Each named move below is a turn or a mirror, shown by a few rows before and after it. Which moves, in which order, take the first row of each later pair to the second? The first pair is answered.
zizo:
[  0   2  -8  -3  12   9  -9   5  -1  -1   6 -10 -19 -12   0  -4]  ->  [  4   1  -3  -1   8  12  -9   1 -10 -11   4  -7 -16 -14  -6   2]
[ -8  -2  -8  -4  10   6 -10  -6  -3 -11  -4   4   4   4  14 -12]  ->  [ -6  -3  -7  -4   9   6 -11  -6  -5 -14  -5   5   4   2  13  -9]
[  2  11 -11  -4  -1  -8   9  -1  11 -13 -17   8 -16  -3 -17  -8]  ->  [ -1  12 -11  -5   0  -7  10   0  15  -8 -17   6 -19  -2 -15 -11]
bez:
[  4  -2  29  13   1  -1   5   2  -3   6  16  21  14 -18   6   1]  ->  [ 12   5  21  12   8   6  10  -7  -8  -6  31   4   9 -13   7   0]
[ -1  -9  18   6  -8  -3  -8  -2   4  27  19   3  16 -11   9  15]  ->  [  7  -1   7   3   1   5   0 -13  -1  11  36 -19   8  -6   8  13]
[  0   3 -22   2  -1   1   8  -2   7 -10 -25   9 -15   0  -9 -12]  ->  [ -5  -6  -3   4 -10  -4  -3   2   4   1 -28  25   3  -5  -8  -1]
[ -5   6 -12  -3  -2  -4   2   5  15   3 -12   9 -18   3   6  -9]  ->  [ -8  -2   4   0  -9  -7  -9  11   9  12 -13  20  -1  -1   8   1]
Ranuf:
[-8 -2  2  1 -4 -1 -3 -2  0  4 -5  8  7 -5 -1  4]  ->  [-1  0  1  2  0  3 -3 -7 -6 -5  6 -1  8 -2 -1  8]
[  0  11  -4  -7  15  15   8  -2 -16  10  45 -33  22  17  17  -2]  ->  [ -3  21 -33 -10  14   6  31  -2   5  -8  -9 -12 -25  14  -5 -34]
[  7   1 -14   1  -4  -1  -4  -8 -13  -7   0   0  -1   9 -12  10]  ->  [ -1  -2 -11   2  -6  -6  -3  -1  -4   5 -12  12  -1   7 -12   5]
[  3  13 -12   2   4 -13  10  -1   3  -8 -27  15  -7  -3 -14 -19]  ->  [ -5   0  14   6   0 -13 -10  10  -2  22  -4  19  28  -2   3   1]

Each pair is 2 to 3 moves apart.
[-16 -16 -22   5   2  -9  13  -8  26  14 -11   1 -15   6   6  -2]  ->  [  1 -15 -13  11  -5  -5  14 -25  -6 -26  -8   2  -9   0 -12  14]
Ranuf zizo Ranuf
[ 3 -3  2  3 -7 -3  0  3 -5 -7 -7  8  5 -3 -9  4]  ->  [  4  -1  -4   2  -5  -2   3   1  -2  -9  -9   6  -1  -4 -10  -1]
Ranuf bez Ranuf
[ -9 -10  -3  -5  -8 -22   4  15  15  20  -1  15 -11   5  17 -12]  ->  [ 13  -2  -2  -1   0  -7   4  -5 -16 -17  34 -15  -6   6  12   3]
bez Ranuf
[ -4 -12  19   5  -6  -2  -8   9 -13  11   8   8  22  -7  -1  13]  ->  [  7   5 -12   1   4   4  14  -4  -9 -22  -8  -5 -18  -3 -15  -8]
Ranuf bez
[ 19   3 -23 -12   9  21  -8 -13  -1   2   3 -23 -17   5  -1 -29]  ->  [  4 -10  -8  -9  -8   6 -16   1   7  20 -35  17  -9  -6  -9 -29]
zizo Ranuf
[ 10   9 -14   1   7  10  12  -9  -9 -18   3 -15 -19   0 -10  -1]  ->  [  1   2  -6   3  -4  -1  10  -4  -4 -14 -25  12 -19  -6 -18  -1]
zizo bez zizo
[-12 -10  10   1 -18 -10 -12   5  -3   4  21  -3  20   0  -3   6]  ->  [-14  -3 -12  -3 -16 -16   4   6  13  -4 -12   5 -12  -3 -13 -15]
zizo Ranuf Ranuf
[-4 -8  1 -4 -1 16  5 14 16 11 24  0  2  3 11 21]  ->  [-10 -10   3  -3  -7   9   6  18  20  13  -1  19  -1  -2   5  15]
Ranuf Ranuf bez
[ -2 -21   2   9  -2   5  -5  -8  -5   3  27  -5  39   6  -5   9]  ->  [ -1  -8 -27   6  -2  -2  16  -9  11 -18 -22  10  -2   4 -23 -19]
Ranuf bez
[-4 -3  6  4 -3 -3 -2  8  2  5  3  4  9  5  2  3]  ->  [-3 -2  3  5 -7 -4  2  6  4 -2 -9 10  2  5 -4 -1]
Ranuf Ranuf bez
[-22   0  -2  13   2   4  -1  10  14  42   1   6  14  -9  39  10]  ->  [ 10   7   3  19   1  16   6 -19 -33 -26  13  -5  15 -13  13  30]
zizo bez
[ -7   3 -15  -2  -2   2  12  -9  -6 -12 -19   9 -14   4   2   0]  ->  [-16  -3  -9  -2  -4  -2   6  -2   4   8 -20  17  -7   4   9   1]
bez zizo
[  2  -8   7   2   1   1 -17  12  18   7  -5  15   2  -7  -2 -10]  ->  [ 15   0  -2   2  11  12 -11   1   5 -16  16 -10  -3  -2  -5  -8]
Ranuf bez zizo
[  6  -1  13  -2   0  10 -12  -2  -9   4  31 -15  21   1  13  13]  ->  [ -6  -7  12  -2 -16  -8  -5   6   4   3 -30  27   6 -11  -7  -1]
Ranuf bez bez
[ -6  -7  13   2  11   8 -11 -10   4  -9 -10  13  19  -4  -6  14]  ->  [ -9   3  -9  -2  19   8  -1  -8  23  -2 -16   3  -4   3  -1  -3]
bez Ranuf zizo
[-5  4 -9 -5  6  1  6  4 11  8  3 -1 -8  0  8 -8]  ->  [-1  1  1 -4  5  5 -1  2  1  6 19 -7  4  1 11  3]
bez Ranuf
[ -2   6 -19  -4   7   0   8   0   9   2  -4  -4 -19   5  -3 -13]  ->  [-3 -5  6 -1  3  0 -9  4 -2 17 20 -3 17  4  8  9]
bez Ranuf
[-3 -3  2  3 12  0 -5  2  1  9  9 -7 11  3  5 -1]  ->  [ -6  -4   0   2   7  -5  -3   5   7   8 -14  10   4   0  -2  -7]
Ranuf bez bez
[  8   8 -16  -1   6   5   5   0   5 -12  12 -15  -8  -3  -3  -7]  ->  [ 7 -3 10  4 -6  1 -8  4 -7 -5 15  0 19 -8 -3 11]
Ranuf Ranuf zizo
[  8   3  -9  -4  12   3   5 -10 -20 -33   2 -11 -11  -1 -10   6]  ->  [-17 -14   9  -4  -1 -14 -10  14   1  17 -19  21   7  -4   3   5]
bez Ranuf
[-21 -12   8  10 -14 -11 -11  23  20  16 -25  26   7 -11   6  -6]  ->  [-15 -15  20  10  -9  -3 -21  21   6  20  14   6  29  -8  18  12]
bez zizo
[-14 -14  12  -9 -14  -1  -8  11   3  23  -9  20  18  -6   0  -3]  ->  [  3   8 -22 -14   8  12  12  -8   2  -9  13 -19 -15   4   1 -17]
bez bez bez
[  7  -3  12 -12  -1   3   2 -20  -5   3  15  -8  11   3  -3   8]  ->  [  1  -8  12 -11 -11  -4   4 -16   1   4 -13  16   5  -3 -11   1]
Ranuf bez bez
[ 13   7 -12  -5   6  12   3  -7  -5 -16  23 -21  -7   0  -1  -7]  ->  [ -7 -13  15   0 -11  -7 -10  11   3  16  -7  21  16  -9  -2  -2]
bez bez bez
[ 12   4  23   9  -6  -2 -18  -8 -16 -13   5  -6  18 -17  -3  12]  ->  [ 12  11   9   8  -7  -6  -5  -8  -6 -27 -24   5  -7 -19 -15  -4]
Ranuf bez
[  9 -15  -7  -5  15  -4  -5  -6  -9 -18 -35 -12   8   5 -11  -2]  ->  [  4 -21   2  -4  10  -7 -12   0  -6  -5 -35  -3  19   4  -7   0]
zizo bez zizo
[  0  -5 -18  -4  -3 -13  10  -9   5 -14 -18  15 -20   3  -8  -3]  ->  [ 10  -8   0   0  -1  -3  -1 -17 -19 -18  18  -1   8   7  -1  19]
Ranuf zizo Ranuf
[-23  -2  12   7   0 -13 -13  10   6  24  25   1  29   7   7  11]  ->  [ -8  20 -27   3  13  -5  14  -9  12 -20   8 -18 -19  10 -12 -14]
bez Ranuf
[  2  10 -17  -4   8  -1   7  -1  18   3   2  -7 -17   1   5 -14]  ->  [-2 -7 17  4 -9 -9 -9  2 -1  5 -4 21 15 -8 -2  8]
bez bez zizo
[  0  -2  13   0  -3  -3  -5   3 -13   1  -5   8  11  -2  -6   7]  ->  [  8   8  -4  -3   6   4   5  -6 -12 -11   4  -9  -4   2  -6   1]
bez bez
[  9   0  17 -11  12  -4  -1  -5 -13  -3 -15  21  13 -14 -12  25]  ->  [ 18   9   6 -14  20   2   8 -13 -17 -20  -8   7   3 -10 -13  21]
Ranuf bez
[-12   1 -11   1   5  -3   6   9   2   4 -27   3 -11 -16   5  -4]  ->  [ -9  -5   5   5  -3  -2  -1   6 -14  -3 -23  10   6 -21   1  12]
zizo bez
[ -4   2   1  -1   9   7  -8 -10   4   1  15  -8   0  16  17   1]  ->  [ -9   1  -5  -1   9   3  -5  -5  14   6   2  -2  -8  14  18 -10]
bez Ranuf
[-11   3  17  -3  -8   1  -7 -11  -1   4 -11   5  20 -19  18  16]  ->  [ -2  15  -6  -4  -1   5   8 -23   0 -22 -19  -7  -9 -18   8   3]
bez Ranuf
[-16   6 -19  -2   4  -8  17   8  29  25 -22  11 -21   5  -5  -5]  ->  [-11  -8  19   7 -13 -13  -1   6  -1  13 -21  34  15  -4 -16  24]
bez zizo
[ -5  -4 -16 -22   6  -1   2   4  11  11  13 -10 -11 -28   3 -11]  ->  [ -2  -7  -8 -21   5   1  -5   4   3  11  25 -13   0 -27   7  -2]
bez Ranuf
[ -8   6  10  -3   3 -10  -4  28   4  13  -1  -9  16   6   3  -4]  ->  [  6  10   9   0   1  -7   2  14 -18 -22  -5 -10  11   2 -15   2]
zizo Ranuf
[ -9  -6  -8   2  11   9 -10   7  13  14  24 -15   6  12   8  -7]  ->  [-12 -15  11   8  -9  -1 -13  10   2   3 -13  24  15  -1 -13  -1]
zizo Ranuf Ranuf
[-13   1 -10  -2   6   0   6   3  22  18   4  -7  -4   5   8 -12]  ->  [ -8  -1   3   0   5   2  -2  -1   9  16  23 -13  14   4  12   2]
bez bez bez
[ -3   9  -7   2   2  -1  16   6  11  -3  -1   5 -12   3  -5  -4]  ->  [-6  3  4  3 -7 -4  9  9  6 -1 -8 19 -1 -1 -9  2]
bez zizo
[ -8   7 -14  -7   3  -4   7  -4   0  -3 -24  -1  -3 -13   3 -22]  ->  [-15   2  -5  -7   0  -8   1   3   2  12 -24   7   9 -16   7 -19]
zizo bez zizo
[ -1   1   6   3   6  -1  -7   5   3   9  20 -14  11   4  12   9]  ->  [-8 -4 10  3  0 -9 -8 12 11 18  2  3 11 -1 10  4]
Ranuf bez Ranuf
[  9  15   6   8  -8  16  -9 -23 -10 -13   1  11   3 -10 -10  11]  ->  [ -1  20  -6   3   4  18  -7 -16  10  14  19  -8  -1  -2  11   2]
zizo bez Ranuf
[ -1   5 -11  -1 -18   5  14   1  15  12  -1 -16 -15  13  -8  -2]  ->  [  4   3  -3   3 -25   1  13  -3   0  -5 -13  -2 -11   8 -22   4]
zizo bez
[  5  -9  15   1  -4  -9  -7   3 -21 -10 -14  14  18  -4   1  13]  ->  [  6   0  -4  -2   2 -10   6   0 -16 -23 -28   9  -6  -3  -7  -3]
bez Ranuf
[  4  10  -5  -9  -2   5  17  10  -8 -23  -5  -1 -16  -2 -16  -4]  ->  [ -4  -1  12  -6 -13  -3   8  16  -9  -9 -13  18   1  -5 -17   6]
bez bez
[  3 -11   6   3  -8   3   5  -1  -6 -17  21  -3   6  10   6   9]  ->  [ -4 -16  12   2 -12  -4   0   5  -2  -3  13   8  12   9   9  10]
Ranuf Ranuf bez
[ -5  -7   2   5  -2   1  -4 -14 -12   3   6   7  23 -12   5  -1]  ->  [ -5  -2  -8   1   3   5   0 -13  -4  10  15  -7  16  -7  12  -8]
zizo bez
[-10  -5 -10   3  -1   0  -1  -2  25  29   0   9  16   5  15 -17]  ->  [  0  -4  -4   4   3   7  -5 -10  11  20  26  -8  26   7  16  -6]
bez bez
[ 12  -4 -12   1   5   6   7 -19 -19 -28   1  -6  -4  -1 -10   4]  ->  [ -1  -2 -28  -5   9   1  13  -8  11  -2 -14  -3 -20   3   0 -16]
bez zizo
[  0   4  -5  -2  -3  -6   5   1 -15 -26 -31  17 -10 -12 -30   3]  ->  [  3   5  -5  -2  -1  -4   6  -1 -18 -31 -28  12  -9 -12 -30   4]
Ranuf Ranuf Ranuf
[  7   8  -7   0   0   6   8 -11  -8 -25  -7   1  -7  -5 -10   0]  ->  [ -9  -6  11   0 -10  -2  -5   4   2   9 -11  19  14  -9   1   7]
bez Ranuf
[  2  20  -5  14   7   5  -5 -13   7  -6  30 -23  14  13   5  -1]  ->  [-16   7   5  14  -9 -13 -10   5  24  20 -11  17  17   5   2  -8]
bez bez bez
[ 18  -2   5  -2   0   5  -3 -12 -12 -21   7  -1   8  -3  -6   8]  ->  [  8   5 -16  -8  11   5   5  -5  14  -1   4 -12 -15   2   5 -11]
bez zizo
[  8   8 -13   0   8   6  16  -3  -5 -26 -12 -10 -22   0  -9 -11]  ->  [ -2 -11  19   6 -11  -3  -2   7 -16 -12 -24  22   9  -9 -12   6]
zizo Ranuf zizo
[ 26   6   9   3  -4  -1  -7 -21 -25 -24   8   0   4  -7   0  16]  ->  [ 14   1  11   3 -12 -14  -7 -12 -13 -11 -26  31   0 -14  -6   6]
Ranuf bez
[-14  -9  -6  -4  -3 -10   3   7  17  21 -21  16  -5   4  11 -10]  ->  [ -4   5 -24  -5   9  -2  14  -4  15   1  -7  -9 -23   8  11 -16]
Ranuf bez Ranuf
[ -9  -1  -1  -6  10  -1 -16   2   4   6   6 -20   0  11  10   5]  ->  [-13  -3   2  -8   7  -2 -19   5   4  14   2 -16   4  10  11   6]
Ranuf bez Ranuf
[  4 -11  -9   6  14   8   8   7  13  -1 -10 -15 -17  -1  11 -22]  ->  [  5 -21  12  11   9  10  -8   9   0   9  12 -14  12  -1  19  -1]
bez Ranuf
[  3  -7  21 -11  -9  -4  -9  14   1   7   2   7  11 -12 -19  24]  ->  [ 16   9  -1 -12   2   2   9   1   0 -20   1 -10 -15  -9 -27  12]
Ranuf bez
[-13 -10  10  14  -2 -14  -4   1   9  21   5  31  22  -2  11  -6]  ->  [  2  -7  15  18   1  -5  -3 -14 -14  -7  30  11  29   0   7   6]
zizo bez
[ 2  2  8  2  1  3 -5 -2 -9 -2 18 -6 10  1  3 11]  ->  [ -1   4  -4   3  -3  -6   5  -1   3  -6 -16  11 -10  -5  -7  -4]
Ranuf bez
[  2  11 -16  -2  14  -6   0   3  16  14  15 -24   4  -2  12 -12]  ->  [ -9   2  -6  -1   6 -15  -5  11  22  29  -1  -4  13  -7  10 -10]
bez bez
[ -7 -10  -7  -6   6  11  -9   8   4  16   9  -2 -13   3   9 -15]  ->  [ -5 -13   2  -1  -5   3 -10   5  -8  -3 -13  21 -10  -6  -8  -9]
zizo bez Ranuf
[  2  -4  18  13 -13   4 -10  12 -22  -8  -8  14  12   1 -24  17]  ->  [  3   4  -2  11  -9   3   1   8 -10 -19 -26  15 -13   1 -30   0]
bez Ranuf
[ -9 -14  -5   4  -7  -6  -2   7   3  13 -27  22 -14  -8   7  -6]  ->  [ 11 -11   2   9  -2  10  -5 -12 -28 -20  13  -6   1  -3   6  15]
bez Ranuf
